The rows below come in pairs that one turn or mirror swaps. Which row does each named row swap with?
The rows were stretched afterwards, more along some directions than others.
Q_700: [  7  -4  -5  -3   1 -13  -3   1  10  -4   6  -8   2 -11  -6   0 -12]
Q_844: [ 17  17   2  10  10   3   2   1  11 -18  -8  -3  -6   7   5   1   6]
Q_448: [ -1  -5   9 -15  -3  11   2  -4  13  -2   7   1   2   8   5   5  -5]
Q_516: [ -8  -5   8  22 -26 -13   4  -4 -11  13  -8 -18 -25  -9 -19  -8  -8]
Q_39: [  2  -7  -4 -32 -16  16   1  17   0  -5   0  -5 -15  22   6   6   4]
Q_733: [  7  12 -17  -4  12 -10   8   0  -6   9  -9 -23   5   6   5  14   9]
Q_859: [  1   0  14  16 -30  -9   8  -8 -14   9   2 -11 -28  -4 -14 -12 -15]
Q_537: [ -2  15 -18 -30   7  11   8   4  15   0  -5  -7  13  21   6   2  10]
Q_277: [  6   4 -17  -7   8 -11  11   5  -9   9 -14 -33  -5  -1   6  11   7]
Q_438: [ -4  -8  10  13 -16   9  -4   3   0  -2   2   7  -6  -1 -14  -6   5]
Q_739: [  2 -15   0  -9 -14  -8  -5   4   5   7   5  -4  -9  -8 -10  -2 -14]
Q_552: [  9   4 -19 -11   6 -11  11  -4  -7  10  -4 -22  -9   2   6  12   3]
Q_449: [  6   9 -24 -14   7 -11  10   0  -6  10 -13 -30  -4   6   4  11   7]
Q_662: [ 3 19 -2 -4  1 10  2  8  4 -8 -1  1 11 15 12  0 14]
Q_798: [  1   4   1  24   9  -8  -1  16   5  -7 -20 -17  -9   1   2  -6  17]
Q_54: [  9   9   7  20   4 -24  -4   3   1 -13  -8  -7 -21 -19  -6  -4   3]
Q_55: [ -4   0  11  24 -25  -9  10   2 -13   8  -8 -20 -23  -6 -14 -13  -8]
Q_322: [  6 -26   4   5   3  -9  -9  -4  -4 -10   7   7  -9 -14  -5  -8  -9]
Q_716: [ -7 -20  -8 -14  -4  22   7  20  -3  11  -4  -8  13   1   3 -12  -3]
Q_995: [ 10  17 -18 -11   6 -10  10   2  -7   7 -14 -33 -10   9   4  10   5]
Q_918: [10 28  6 15 -1  7  3  0 11 -5 -8 -7 -2 12 -4 -4  7]
Q_909: [ 11  15  17   1 -20   7  -9  10   2 -14  -8   0 -31  10  -3 -12  -6]
Q_136: [ -4   9  13  13 -29  -9   9  -7 -11   5  -6 -13 -25   3 -14 -10 -12]
Q_298: [ -3  -2  18  22 -30  -5   6   2 -14   7  -2 -13 -30   0 -16 -11 -11]
Q_804: [ -7  -3   2  -8 -12  16   1  23   3   8 -12 -18  14  12   5  -9   2]
Q_376: [ -8  -7  10  27 -23  -5  10   4 -15  10  -8 -18 -20  -6 -14 -12  -3]
Q_230: [  4   6 -19  -3  10 -13   4   4 -10   9  -8 -24  -1  -2   2  13   9]
Q_305: [  2   4   8  -4 -11  21   3  22   6  -1  -4 -10 -22  13   7  -6   2]
Q_780: [ -9  -6  13  26 -24  -4   4   1 -16  10  -2  -8 -20  -7 -16 -11  -9]
Q_273: [  9  -1   2 -29 -18  11   5  13   6  -8   3 -15 -11  16   0  -2  -6]
Q_429: [  4 -16   2 -11 -14   0 -10   1   0 -23   9   4 -33  -6  -5  -5  -8]
Q_469: [ 19   3   3   0  -5   1  -5   5  10  -4  -2 -12  -7  -3   0  -5 -10]
Q_785: [  8   6 -20 -23  14   8  -4  -3  14 -13   4  -3  10   0   9   7  -1]
Q_539: [  4 -20  -2  10   3  -8  -8  -6  -3   1   2   7  -1  -9  -9  -9   0]
Q_106: [  1  -6 -23  -6   2  -7   5   6 -13  14 -13 -27  -4   1   1   9  10]
Q_64: [  5   5 -17  -1   8  -8   9  10  -9  10 -15 -32  -3  -2   6  11  10]
Q_554: [  6 -10 -16 -13   4  15  -4  21   3   0  -4  -8  -3   8   4  11  15]
Q_983: [ 18   8   0   9  -4   8  -4  21   3 -16   1  -7  -9  16   6  -4  10]
Q_948: [  0 -27  -6 -15  -4  -5   1  -3   5  -7   6   2  -8  -2  -2  -3   0]
Q_565: [ -2   4  13  16 -31 -10   7  -5 -12   7  -8 -17 -31  -2 -17 -12 -13]

Q_798 swaps with Q_804
Q_449 swaps with Q_565
Q_305 swaps with Q_662
Q_859 swaps with Q_552

